One turning vector, and how many ticks it has turned:
The counts run from 0 to 962.
[136 116 131 147 117 145 189 100 124  54 137 131 100 115 172 143 149 157
  75 126 139 110 113 164  97 166 100 122 136 145 122 107 114  90 129 168
 159 130 111 101 133 114 137 119 127 127 155]  467
[153 136 134 119 151 185 119 100 154 124 144 150  97 138 128 139 106 166
 151 132 116 150 171 120 142 173 100 134 146 149  82 113 125 110 158 155
 122 199 139 114 115 114 151 156 138 134  75]  539
[111 110 127  94 151 181 191 139 143  93 146 157 133 108 160 129 100 129
  92 134 134 115 177 143 115 144  90 112  98 128  95  99 135 118 162 162
 147 134 122  68 146 143 135 118 116 129 144]  173
[126 136 131 153 114 148 161 113 137  97  99 110 124 117 147 158 127 160
  93 172 148 111 113 144 160 141 100 107 114 157 102 101  83 110 184 129
 152 170 121 104  77 103 140  73 158 156 131]  286
[ 95 127 113  88 132 157 176 135 142 148 118 153 131  81 144 158 108 123
  99 176 134 126 172 158 128 143 107  81  84 115 115 111 121  90 205 114
 137 139 139 119 123 134 120 116 154 119  92]  167
[ 86 140 112 122 134 178 190 155 143  97 134 148  94 124 100 148  91 141
  98 164 132 119 133 151 119 131 117  69 111 155 113 119 118 132 178 115
 165 150 137 123 139  96 127  88 178 115 161]  582
[119 138 137 160  97 189 167 124 151  81 117 144 127  90 176 156 127 164
 104 117 168 120 147 120 154 124 108 114 117 131 102  94 111 104 163 111
 141 152 136 174 135 123 136 100 110 164  97]  304
[108 158 139 117 128 147 166 112 148 108 149 195  83 106 132 157 117 161
 147 138 118 135 155 121 144 141 128  85 116 129 113 111 119 108 179 139
 131 200 174 163 146 111 134 126 144 145  93]  562
[109 134 120 101 156 156 128 130 145  86 128 107 100 109 144 108 122 127
  57 156 105 116 116 154 111 162  78 141 155 131 103 120  96 115 141 153
 149 168 116  85  81 156 142 116 148  91  92]  644
[138 144 138 137 118 177 188 114 125 110 130 146 100 104 152 105 128 182
 112 131 120 156 168 151 148 147 158 148 123 174 113  74 125 123 138 105
 126 166 130 138  95 148 177  83 159 134 131]  713
[ 96 155 139  87 146 140 170 150 144 115 130 191  75  85 133 122  97 150
 112 131 108 165 186 135 111 161 113 119 108 133 103 106 121 127 142 112
 107 161 145 135 124 140 165 133 165  91 118]  369
[149 141 110 126 150 211 147 105 150  74 152 149 107 143 152 130 100 153
 122 115 149 133 171 135 131 148  69 123 159 165  76 106 136 110 132 142
 156 162 101 112 131 117 138 142 116 111 124]  952
[ 99 123 116 104 141 160 165 127 158 144 119 137 116  94 122 160 107 111
 103 188 152 136 163 170 123 149  99  84  98 123 126 120 120  92 204 108
 157 141 116 115 124 121 122 129 170 114 112]  168
[132 134 102  95 118 160 180 165 154 105 126 146  81 127 109 145  90 111
  84 144 108 113 170 176 127 131 106 112 110 170  86 113 129 141 144 133
 138 117 151  81 149 123 181 136 162 108 154]  378
[118 114 143 119 158 167 130 165 151 114 125 124  78 142  99 132  93 130
  85 151  97 113 138 130 123 160 116 145 130 155  87 111 108 162 176 136
 147 181 142  69 105 148 176 103 153 115 146]  402
[138 116 146 114 146 152 164 114 124  69 171 116  62 128 134 126 132 150
  66 114  99  89 133 119 123 143 114 135 166 152 103 119  88 124 157 160
 142 188 125 120 105 140 150 123 117 134 155]  850
[119 110 161 121 150 135 175 120 134 121 137 176  92 149 165 166 107 139
 106 157 121  95 142 126 109 167 102 109 116 128 117 120 119 125 206 148
 165 176 140  97 111 121 142 116 121 110 168]  592
[148  96 156 122 127 145 158 134 156 130 139 117  49 118  94 171 108 116
  82 163 131 121 197 137 128 157 130 124 114 135 110 107 112 115 193 108
 111 145 151 125 145 117 160 167 134 122 125]  396
[102 150 145 151 129 133 179 128 129  54 121 124  98 109 151 143 141 180
  93 117 129 139 105 110 106 167 109 112 113 129 107 103  87 111 138 156
 130 176 114 117 103  97 128  94 156 148 135]  889
[149 164 139 148 129 154 167 126 150  53 105 138  98 121 182 118 116 163
  90 121 152 131 162 134 149 145  67 143 161 159  81  94 109 123 124 121
 119 157 109 106  85 133 150 136 130 119 135]  506
[160 111 120 154  99 212 137  90 146 128 109 114 124 132 152 172 136 144
 110 173 153 114 150 175 141 156 111 125 133 149 121 104 124  95 183 126
 170 136 125 125 107 116 137 114 124 137  85]  309
[126  94 127  99 149 172 176 134 155 100 137 154 125 123 157 152  95 125
  92 132 150 105 166 142 119 148  81  93 102 125  87 103 130 112 173 167
 163 140 129  77 157 116 132 133 115 133 150]  172
[162 148 104 100 141 186 164  97 133 127 151 119 116 139 116 151 123 180
 150 125 108 136 166 144 140 142 111 109 121 163  97 101  92  98 172 161
 155 179 126 137 129  74 117 130 149 131  86]  118
[174 132 115 116 128 176 110 114 162 114 114 108 110 129 144 170 125 157
 113 119 142 126 171 139 149 136  69 127 132 168  65 105 103 100 155 137
 140 148 118 115 122  89 157 166 151 143  97]  515
[108 120 154 130 146 176 169 146 140  86 150 105  71 116 106 104 114 134
  63 150 107 117 146 137 135 150 148 140 141 128 131 106 105 133 168 136
 135 182 147 115 111 176 150  91 128 137 135]  418
[120 141 108 112 117 118 102 103 149 105 117 127  84  95 131 149 145 133
  59 165 102 106 103 179 135 137  88  93 148 149 110 128  99  71 156 142
 142 154 128 109 101 112 149 132 172 138  93]  668
[162 127 144 137 109 192 135 106 129 142 113 149  92 119 140 131 130 167
 110 131 118 158 171 151 157 159 153 165 141 171 102  87 133 115 140 103
 117 150 136 136 112 151 204 123 150 121  99]  89
[162 116 130 159 122 166 155 102 127  95 132 107  94 157 117 148 130 164
 110 143 147 124 151 148 145 160 112 108 145 190 106 100 124 103 168 128
 147 144 107  95 102  77 157 116 159 135 165]  708
[134 154 125 121 130 166 137  95 154 110 122 194 113 134 187 159 121 160
 127 140 133 121 133 140 124 157  70 112 148 127  97 124 117 100 161 149
 157 185 141 143 113 118 126 143 110 105  84]  335
[143 118 115 156 107 209 180 138 134  94 100 118 126  98 158 140 123 160
  82 130 156 160 156 162 119 164 125 121  97 147 102  83 136 102 129 136
 144 108 118  93 139 126 169  96 146 138 124]  916
[135 114 105  86 138 159 118 120 131 108 149 117  85 115 118 148 135 118
  45 141  82  83 129 183 119 135 111 123 158 167 103 124  97  96 149 150
 172 138 125 101 131 133 167 138 145 109 110]  222
[101 140 137 105 125 180 173 161 139  87 132 124 108  78 155 157 139 150
  57 112 103  99 108 121  96 128 116 127 109 112 103 112  73 129 148 144
 147 150 151 148 155 144 135 108 126 122  87]  9
[121 132 133 146 110 157 137 117 145 133  81 123 129  89 154 162 138 168
 101 162 140 158 120 156 124 176 122 103  97 142 116 102 114  87 175 114
 143 145 116 120  92 110 143  97 179 136  91]  909
[143 119 125 142  86 197 184 134 134 106 110 111 131  95 154 146 129 160
  85 127 141 127 163 158 151 135 151 121  91 155 107  76 117 109 156 134
 133 118 136 132 143 133 154  92 136 168 114]  291
[156 117 135 143 137 149 125  89 140  79 121 120  88 128 140 140 135 161
  88 121 146 124 160 147 138 171  84 122 144 174  86 104 131  92 140 132
 131 149  81  81 102 103 173 145 145 141 157]  69
[149 110 165 120 118 165 164 127 123  94 147 123  68 102 131 139 154 178
  77 102  87 131 138 123 103 177 162 151 129 129 120  95  95 106 136 174
 120 166 150 137 148 136 164 133 120 140 104]  867
[133 128 145 117 130 158 198 119 137 134 140 180 104 121 166 156 122 161
 145 151 113 148 163 146 116 183 128 115 104 104 115  96 120  97 172 177
 122 173 170 130 130 132 122 136 118 126  88]  141
[118 100 143  95 135 181 154 128 144 131 140 146  89  89 150 128 111 107
  62 166 137 121 188 168 132 152 120 140 130 114 124 109 139 100 172 111
 130 137 138 113 128 186 155 135 114 110 105]  191
